128 stands for zero in the data rows.
Every row has a hidden score. How much higher is the second row's score than the first row's in each pair? 10 means about the same, 20 much higher and 0 much lower. The score is a weighted sum of the row's numbers plus the product of two more (or one squared), each taken from its middle value.
[100, 110, 117, 120, 126, 118, 143, 149, 164, 153, 196, 111, 96, 144]
[106, 105, 93, 113, 136, 122, 128, 129, 133, 122, 145, 116, 112, 145] 8
[159, 133, 136, 107, 124, 134, 145, 135, 113, 108, 125, 139, 164, 97]
[138, 124, 178, 140, 154, 122, 103, 110, 120, 150, 151, 126, 126, 130] 7
[155, 156, 136, 124, 146, 123, 124, 136, 128, 114, 115, 105, 154, 131]
[111, 127, 161, 187, 153, 129, 120, 115, 160, 160, 138, 121, 126, 157] 15
[129, 171, 116, 139, 138, 112, 131, 134, 120, 115, 111, 108, 166, 137]
[133, 147, 167, 148, 132, 124, 129, 127, 152, 137, 128, 130, 116, 129] 11
[136, 164, 160, 163, 160, 156, 163, 214, 221, 173, 155, 83, 107, 143]
[103, 106, 130, 144, 143, 116, 104, 121, 131, 145, 163, 125, 97, 134] 4
[81, 81, 98, 117, 123, 130, 115, 139, 112, 137, 169, 132, 120, 132]
[119, 117, 104, 102, 111, 113, 108, 101, 114, 115, 109, 149, 132, 100] 11
[121, 114, 108, 99, 122, 149, 143, 166, 158, 106, 128, 115, 140, 100]
[110, 110, 143, 130, 112, 122, 102, 116, 120, 147, 129, 137, 102, 142] 4
[127, 121, 108, 121, 104, 120, 119, 143, 132, 123, 136, 111, 106, 139]
[171, 131, 92, 60, 77, 126, 153, 126, 97, 87, 97, 190, 177, 86] 19
[127, 146, 122, 120, 114, 106, 108, 107, 100, 112, 99, 162, 173, 97]
[116, 107, 96, 121, 117, 124, 145, 132, 107, 111, 138, 146, 149, 103] 10
[90, 87, 88, 123, 133, 124, 145, 159, 153, 141, 172, 121, 93, 152]
[139, 132, 117, 95, 106, 131, 165, 150, 136, 108, 163, 132, 142, 125] 13
[92, 100, 96, 102, 120, 124, 120, 136, 116, 116, 128, 139, 145, 92]
[134, 147, 133, 122, 131, 120, 110, 110, 114, 126, 119, 135, 143, 138] 8
[99, 113, 101, 111, 127, 124, 139, 137, 142, 164, 150, 123, 111, 138]
[154, 162, 156, 167, 131, 126, 129, 118, 150, 121, 118, 113, 133, 124] 9
[155, 214, 140, 169, 156, 123, 105, 108, 104, 104, 95, 145, 142, 135]
[106, 94, 107, 107, 111, 122, 131, 123, 137, 112, 122, 138, 141, 114] 8
[131, 127, 133, 128, 127, 150, 163, 147, 146, 145, 147, 119, 120, 140]
[86, 85, 102, 118, 145, 140, 146, 174, 157, 139, 176, 112, 84, 180] 9
[157, 165, 143, 138, 147, 121, 99, 97, 107, 117, 110, 131, 149, 120]
[149, 117, 122, 108, 109, 130, 136, 160, 150, 129, 128, 119, 120, 117] 10
[107, 117, 116, 142, 142, 120, 115, 131, 163, 129, 151, 127, 79, 187]
[132, 112, 121, 111, 127, 150, 144, 124, 115, 104, 140, 122, 149, 99] 14
[157, 125, 145, 147, 129, 124, 109, 98, 83, 123, 95, 143, 123, 107]
[133, 131, 151, 139, 137, 129, 130, 122, 124, 139, 148, 116, 123, 146] 9
[105, 100, 116, 124, 116, 120, 105, 108, 96, 116, 104, 141, 148, 111]
[161, 153, 127, 133, 127, 140, 141, 149, 127, 106, 147, 105, 160, 141] 13
[95, 102, 132, 127, 125, 126, 120, 140, 154, 149, 152, 109, 115, 145]
[133, 175, 136, 166, 146, 116, 99, 104, 91, 141, 124, 118, 114, 153] 12
[93, 91, 98, 121, 132, 118, 103, 103, 135, 120, 130, 151, 132, 115]
[156, 171, 120, 133, 129, 136, 133, 151, 148, 150, 122, 116, 116, 136] 11
[142, 158, 182, 175, 153, 136, 119, 112, 146, 147, 111, 141, 121, 145]
[100, 100, 98, 108, 124, 126, 144, 144, 129, 122, 159, 120, 123, 150] 4
[133, 173, 152, 149, 142, 122, 111, 119, 138, 148, 130, 128, 110, 130]
[117, 109, 111, 89, 108, 111, 100, 104, 109, 109, 92, 142, 141, 102] 7
[94, 105, 143, 164, 131, 130, 129, 139, 133, 174, 157, 134, 116, 130]
[137, 135, 178, 159, 164, 124, 120, 103, 125, 133, 157, 123, 133, 169] 4
[150, 153, 130, 114, 140, 174, 204, 183, 165, 180, 149, 86, 142, 133]
[146, 153, 160, 154, 115, 111, 97, 90, 115, 112, 108, 152, 145, 101] 9
[133, 138, 134, 130, 138, 149, 135, 134, 144, 116, 138, 112, 151, 146]
[108, 100, 116, 132, 131, 123, 133, 133, 143, 120, 147, 120, 105, 142] 7
[115, 106, 117, 104, 113, 137, 136, 158, 140, 122, 162, 108, 112, 121]
[159, 180, 157, 118, 117, 137, 150, 139, 131, 111, 119, 113, 131, 127] 9
[136, 162, 174, 131, 132, 115, 97, 90, 99, 96, 93, 153, 188, 117]
[84, 92, 103, 96, 129, 118, 116, 123, 140, 173, 160, 116, 84, 140] 14
[88, 81, 84, 108, 104, 112, 120, 117, 124, 128, 124, 128, 134, 104]
[138, 157, 131, 109, 112, 124, 114, 100, 94, 106, 85, 149, 128, 97] 10
[130, 143, 128, 127, 134, 150, 146, 135, 151, 119, 110, 118, 149, 116]
[109, 113, 103, 116, 108, 110, 136, 138, 150, 133, 161, 133, 92, 123] 8
[95, 102, 113, 111, 140, 122, 118, 132, 129, 177, 163, 122, 105, 156]
[127, 140, 147, 181, 152, 126, 111, 109, 137, 155, 140, 136, 123, 174] 7
[104, 112, 131, 134, 119, 123, 134, 128, 161, 143, 136, 122, 112, 145]
[182, 143, 112, 91, 111, 133, 120, 125, 82, 73, 87, 129, 157, 93] 8
[119, 111, 126, 168, 132, 115, 132, 143, 159, 173, 154, 134, 99, 176]
[145, 134, 144, 173, 116, 118, 107, 115, 122, 136, 113, 134, 121, 142] 5
[122, 118, 84, 85, 112, 139, 165, 129, 123, 132, 129, 119, 130, 115]
[116, 99, 146, 145, 115, 118, 115, 128, 136, 130, 118, 133, 133, 99] 11
[114, 119, 103, 113, 127, 131, 136, 144, 153, 119, 140, 126, 109, 133]
[133, 145, 129, 125, 123, 124, 116, 116, 126, 85, 93, 140, 154, 111] 11
[123, 118, 144, 140, 119, 124, 126, 130, 127, 130, 118, 124, 127, 117]
[107, 155, 155, 143, 118, 108, 107, 126, 152, 149, 142, 154, 106, 145] 13
[108, 128, 147, 164, 148, 126, 106, 118, 132, 139, 148, 122, 99, 142]
[91, 99, 111, 141, 123, 128, 121, 131, 126, 167, 154, 118, 120, 130] 12
[134, 116, 119, 133, 118, 111, 100, 94, 111, 103, 94, 150, 141, 104]
[146, 135, 96, 75, 96, 121, 119, 92, 59, 61, 72, 177, 196, 61] 14
[132, 157, 150, 132, 142, 130, 111, 119, 118, 121, 119, 144, 137, 161]
[82, 83, 97, 130, 125, 137, 136, 148, 143, 168, 122, 120, 93, 137] 17
[130, 115, 104, 106, 110, 113, 107, 94, 95, 115, 122, 159, 150, 86]
[129, 145, 124, 124, 137, 124, 136, 141, 160, 150, 150, 120, 118, 145] 9
[103, 104, 131, 139, 125, 127, 114, 131, 169, 148, 149, 128, 112, 159]
[111, 140, 132, 132, 142, 152, 145, 159, 131, 114, 174, 107, 130, 162] 9
[108, 106, 129, 137, 135, 147, 127, 137, 120, 125, 134, 119, 102, 164]
[131, 151, 135, 162, 134, 120, 107, 93, 97, 121, 117, 138, 134, 106] 12
[116, 121, 143, 169, 157, 122, 116, 121, 135, 145, 137, 133, 121, 153]
[135, 109, 106, 113, 128, 151, 155, 197, 163, 150, 153, 106, 114, 147] 9
[125, 134, 114, 110, 149, 149, 154, 147, 110, 116, 124, 126, 142, 130]
[141, 153, 150, 161, 142, 133, 121, 109, 128, 120, 107, 135, 148, 127] 12
[99, 115, 110, 131, 113, 118, 99, 92, 98, 103, 103, 146, 149, 91]
[136, 139, 155, 127, 140, 177, 175, 200, 200, 233, 182, 95, 87, 194] 19
[125, 138, 153, 147, 131, 110, 92, 84, 95, 112, 93, 135, 182, 113]
[133, 119, 119, 124, 136, 126, 148, 128, 133, 130, 144, 128, 104, 124] 10
[124, 120, 131, 125, 133, 144, 137, 127, 135, 125, 124, 125, 131, 129]
[118, 107, 115, 109, 113, 120, 115, 107, 97, 115, 98, 138, 158, 92] 9
[144, 130, 128, 125, 138, 141, 170, 120, 115, 130, 116, 114, 140, 122]
[120, 141, 130, 135, 167, 133, 125, 120, 159, 155, 176, 113, 113, 137] 11
[129, 124, 103, 96, 106, 146, 158, 150, 130, 107, 111, 117, 130, 125]
[103, 88, 87, 100, 119, 121, 115, 111, 126, 128, 108, 135, 128, 97] 12
[146, 133, 103, 96, 109, 138, 171, 145, 116, 99, 131, 118, 148, 135]
[158, 118, 89, 72, 93, 124, 141, 142, 127, 109, 115, 157, 163, 101] 16
[133, 160, 171, 114, 123, 115, 116, 122, 113, 107, 107, 123, 119, 140]
[146, 142, 138, 114, 146, 152, 163, 160, 131, 108, 145, 109, 181, 146] 12
[119, 131, 177, 150, 178, 133, 121, 127, 129, 149, 116, 101, 134, 141]
[122, 115, 126, 133, 119, 114, 101, 93, 106, 109, 88, 163, 127, 93] 5
[136, 137, 134, 144, 136, 139, 147, 136, 139, 158, 163, 120, 111, 164]
[127, 115, 114, 82, 139, 165, 195, 219, 148, 138, 209, 79, 122, 135] 8
[124, 124, 115, 106, 107, 119, 143, 149, 119, 151, 118, 115, 114, 109]
[104, 94, 89, 122, 120, 145, 163, 178, 161, 119, 142, 105, 120, 117] 10
[94, 110, 111, 136, 125, 123, 120, 132, 124, 135, 132, 134, 125, 135]
[99, 99, 119, 139, 143, 121, 127, 138, 157, 173, 137, 122, 100, 139] 15
[127, 122, 145, 154, 120, 138, 156, 154, 123, 165, 122, 120, 116, 136]
[179, 162, 179, 123, 123, 118, 97, 80, 81, 107, 81, 174, 162, 108] 4
[152, 122, 138, 119, 131, 142, 150, 123, 114, 110, 110, 135, 137, 128]
[187, 157, 118, 74, 101, 165, 183, 141, 72, 51, 88, 167, 159, 101] 13
[103, 88, 98, 95, 135, 118, 117, 122, 115, 125, 129, 131, 106, 115]
[146, 178, 188, 136, 126, 118, 112, 106, 129, 131, 106, 150, 150, 111] 13
[127, 127, 113, 108, 110, 111, 103, 91, 97, 104, 88, 154, 124, 95]
[125, 161, 154, 148, 151, 139, 124, 122, 123, 130, 118, 123, 122, 147] 12
[115, 113, 102, 84, 107, 130, 152, 166, 132, 118, 150, 111, 119, 152]
[134, 119, 122, 117, 126, 126, 119, 138, 153, 135, 124, 125, 107, 139] 13
[158, 161, 163, 170, 132, 120, 101, 98, 94, 100, 90, 169, 141, 116]
[143, 109, 126, 130, 131, 141, 143, 131, 118, 100, 111, 120, 149, 121] 6
[171, 168, 162, 132, 148, 134, 110, 106, 111, 114, 94, 142, 125, 118]
[105, 119, 134, 144, 127, 117, 104, 130, 136, 146, 159, 123, 106, 137] 10
[157, 140, 107, 121, 113, 126, 133, 136, 144, 127, 112, 136, 111, 131]
[134, 164, 133, 119, 145, 153, 193, 144, 105, 104, 141, 111, 147, 114] 8
[155, 159, 118, 122, 115, 150, 163, 185, 142, 111, 130, 111, 148, 123]
[149, 125, 137, 131, 128, 135, 137, 146, 155, 130, 132, 122, 177, 119] 10
[161, 133, 147, 168, 146, 133, 127, 140, 121, 97, 134, 111, 136, 135]
[168, 170, 179, 145, 124, 148, 147, 145, 126, 111, 125, 107, 135, 127] 11
[174, 173, 143, 155, 125, 140, 143, 126, 147, 138, 112, 141, 151, 118]
[140, 136, 158, 188, 154, 134, 123, 97, 132, 133, 122, 117, 100, 134] 2
[106, 105, 113, 113, 123, 122, 109, 100, 96, 96, 97, 155, 173, 95]
[93, 69, 57, 68, 96, 141, 169, 149, 150, 107, 151, 125, 116, 128] 9
[142, 118, 129, 120, 125, 126, 118, 111, 115, 108, 99, 161, 147, 94]
[95, 96, 107, 141, 143, 123, 121, 156, 134, 173, 187, 129, 97, 182] 11
[138, 155, 148, 130, 137, 125, 126, 130, 127, 108, 125, 116, 134, 134]
[97, 97, 102, 133, 118, 131, 120, 135, 132, 120, 177, 125, 106, 153] 13
[161, 153, 171, 134, 130, 132, 139, 165, 143, 126, 107, 116, 135, 137]
[110, 117, 158, 145, 133, 128, 106, 119, 150, 183, 146, 137, 98, 126] 14
[147, 135, 158, 130, 120, 122, 111, 122, 126, 114, 110, 120, 116, 154]
[140, 150, 153, 162, 152, 144, 141, 134, 113, 136, 144, 109, 124, 133] 13
[124, 122, 124, 101, 116, 110, 103, 91, 90, 112, 91, 169, 126, 87]
[144, 171, 140, 129, 140, 141, 132, 126, 129, 111, 106, 128, 116, 123] 10
[132, 141, 114, 140, 140, 141, 164, 127, 145, 109, 123, 105, 145, 108]
[209, 169, 128, 97, 108, 150, 167, 159, 91, 87, 123, 136, 160, 119] 10
[119, 114, 148, 138, 148, 119, 117, 128, 139, 136, 142, 133, 126, 128]
[101, 93, 95, 109, 126, 114, 104, 96, 96, 102, 116, 176, 143, 88] 12
[147, 147, 144, 146, 142, 116, 119, 102, 118, 134, 94, 127, 151, 106]
[146, 115, 107, 102, 123, 167, 168, 187, 150, 126, 157, 102, 121, 134] 10
[138, 142, 158, 115, 139, 146, 147, 164, 146, 131, 125, 98, 134, 128]
[116, 129, 156, 152, 128, 113, 101, 109, 144, 124, 105, 128, 101, 124] 10
[114, 136, 116, 133, 127, 129, 133, 121, 141, 160, 122, 124, 134, 150]
[166, 168, 147, 150, 126, 111, 105, 100, 86, 121, 100, 158, 146, 118] 6
[118, 92, 109, 117, 118, 118, 113, 118, 165, 139, 148, 144, 102, 155]
[121, 115, 134, 136, 131, 112, 104, 121, 137, 160, 135, 127, 118, 143] 12
[126, 185, 143, 121, 150, 146, 141, 100, 78, 87, 96, 168, 178, 113]
[101, 121, 143, 124, 130, 117, 108, 115, 119, 135, 123, 123, 118, 157] 10
[113, 127, 135, 115, 112, 114, 100, 91, 93, 107, 98, 145, 156, 109]
[117, 89, 95, 93, 113, 121, 130, 116, 97, 123, 109, 161, 126, 95] 13
[143, 137, 153, 147, 165, 132, 123, 117, 116, 142, 115, 106, 138, 140]
[131, 119, 116, 115, 113, 115, 112, 98, 101, 122, 99, 152, 130, 108] 8
[119, 113, 104, 118, 117, 123, 123, 112, 127, 108, 130, 128, 120, 92]
[106, 113, 102, 107, 119, 111, 131, 119, 143, 152, 142, 144, 116, 122] 10
[153, 139, 135, 159, 143, 133, 112, 107, 98, 118, 103, 106, 146, 109]
[134, 122, 134, 118, 121, 120, 136, 137, 151, 131, 131, 110, 120, 117] 10
[168, 132, 144, 162, 142, 121, 114, 107, 111, 119, 106, 142, 159, 135]
[120, 134, 100, 128, 127, 113, 99, 90, 88, 103, 96, 127, 146, 85] 9
[144, 159, 124, 148, 142, 126, 126, 112, 125, 137, 104, 123, 147, 119]
[124, 168, 148, 127, 147, 132, 126, 112, 118, 121, 111, 114, 153, 169] 9
[133, 137, 98, 89, 107, 129, 159, 120, 140, 86, 116, 118, 130, 109]
[133, 110, 99, 107, 124, 143, 137, 134, 128, 125, 110, 135, 131, 93] 13
